One turn sends every row of this set to another row. A few are shown first. Where does it send the rows asked after them?
Q958: [ -6.1 -34.2 -23.1   0.2 -15.9  34.9 -22.2   1.0  -6.7  27.2  16.2  19.4]
Q473: [-15.0 -32.6  -6.9  -4.5 -18.8  35.8 -28.6 -13.4   1.3  18.9   7.5  26.5]
Q582: [ 16.6   8.6 -13.6   3.5 -14.5  -3.3   9.1  -9.9 -16.4  21.0 -38.0   2.9]
Q145: [  2.7  10.9  -1.5  -3.1  -5.6 -11.1  -9.1 -31.8  -1.5  -4.6 -37.5   4.3]
Q142: [ 33.2   0.7   2.4  19.9   2.6 -14.2  -2.9 -30.7   0.9 -11.0 -21.0 -11.0]
Q746: [ 17.2  -4.2  -9.6   7.8 -10.3   5.7  20.1 -19.7 -15.0   9.4 -36.6  -7.6]
Q382: [ 39.1   7.0  -8.2  23.2  -2.0 -24.6  -5.3  -6.5 -12.1   5.9 -19.1  -2.8]
Q711: [  9.4 -29.0  -8.6  13.2  -3.6  13.8 -47.2 -12.2  13.4   3.9  32.3  16.1]
Q228: [ 22.6 -33.0 -10.4  21.5  -4.7  17.5 -36.0  -0.1   1.5   2.0  35.8   8.5]
Q866: [ 18.2   8.8   0.2   9.6   3.6 -24.8 -17.0 -28.6   0.5 -12.1 -25.2   0.7]
Q649: [ 17.6 -39.4  -6.0  22.9  -3.9  10.0 -37.8   1.1  -2.2   6.6  32.0  18.6]
Q114: [ -5.0 -22.3  -4.2  -2.4 -14.1  35.6 -40.6 -24.5  15.4   2.7  16.7  15.0]
Q484: [ 30.9   4.8 -15.8  16.5  -8.8 -14.1   7.3  -1.0 -20.9  17.3 -26.7  -1.0]
Q765: [  0.5 -34.9 -20.3   3.9 -19.5  40.7 -15.8   5.3 -11.0  22.8  16.6  13.4]
Q465: [ 16.2 -34.6 -17.0  19.6  -3.7  12.3 -37.5   2.9  -0.2  10.9  35.1  14.7]
Q682: [-10.3 -27.0 -12.6  -6.2 -20.3  44.5 -24.8 -12.2   3.3  15.8  10.4  16.1]
Q237: [ 11.2 -25.3  -2.9  10.7  -6.7  22.1 -45.7 -18.1  15.1  -3.4  30.1  11.6]
Q471: [ 30.3   1.9  -5.4  21.1   5.0 -29.5  -9.7 -12.4 -11.7  -7.9 -18.2  -1.3]
Q222: [  7.7 -37.4 -23.8  12.6 -10.7  24.5 -24.3  10.5  -9.9  22.7  28.0  15.9]
Q699: [ 17.4  17.3   0.1   3.7  -6.9 -14.4 -15.1 -31.7   5.5   2.9 -32.9   3.1]
Q867: [ 10.1  15.0  -5.8  -2.7 -14.0  -3.2  -2.0 -25.1  -4.1  14.5 -41.8   4.2]
Q915: [ 16.9 -37.5 -19.2  17.6 -10.6  27.0 -21.1  11.5 -11.5  14.4  29.9   9.3]
Q853: [ 12.7  -1.3 -16.4   7.2  -7.6  -9.3  12.9  -2.9 -27.0  12.4 -35.4   2.2]
Q974: [ -7.7 -27.9   1.1   0.5 -12.4  25.8 -43.7 -24.1  13.5   5.8  15.1  24.0]
Q528: [ 32.3  13.1  -1.7  16.2  -1.7 -24.4 -16.9 -23.4   2.2  -2.0 -22.0  -0.2]
Q364: [-14.2 -28.1 -14.6  -6.4 -16.7  34.8 -32.9 -15.4   6.5  19.3  12.9  21.7]
Q497: [ 10.8   1.5  -2.3   2.8  -9.2   4.9  10.4 -33.6  -2.7   2.5 -39.7  -6.5]
Q451: [ -5.2 -40.8 -14.8   4.9 -17.9  32.6 -19.3   3.4 -13.3  25.1  12.0  24.3]
Q955: [ 11.0 -43.4 -14.5  18.7 -10.3  20.1 -23.8  11.5 -14.0  19.8  25.5  20.8]
Q162: [  7.9 -32.5   1.0  13.6  -4.8  13.0 -48.3 -15.7  10.8  -0.1  27.8  21.6]
Q942: [ 27.4  -3.7 -13.5  20.8   0.1 -22.4   5.2   0.8 -25.8   3.6 -22.1  -1.3]
Q176: [ 31.1  -7.3 -10.7  19.3  -5.0  -4.5  19.4 -10.7 -19.9   7.2 -27.0 -10.2]
Q413: [ 20.1   4.6   3.6   9.3  -2.6  -4.5  -1.1 -39.7   5.1  -8.2 -32.4  -7.6]
Q774: [ 38.5  -5.7  -5.4  25.7   1.5 -13.7   8.4 -16.1 -11.9  -3.7 -19.6 -11.4]
Q661: [ -0.7   5.2 -10.3  -4.2 -10.6  -3.2   4.8 -18.9 -14.9   8.8 -43.2   4.3]
Q516: [ -5.0 -24.5  -8.7   0.1  -9.4  24.4 -45.9 -21.0  17.1   7.4  20.9  19.1]

Q955 goes to Q649
Q582 goes to Q484
Q765 goes to Q915
Now these:
Q711 goes to Q516
Q142 goes to Q413
Q471 goes to Q866

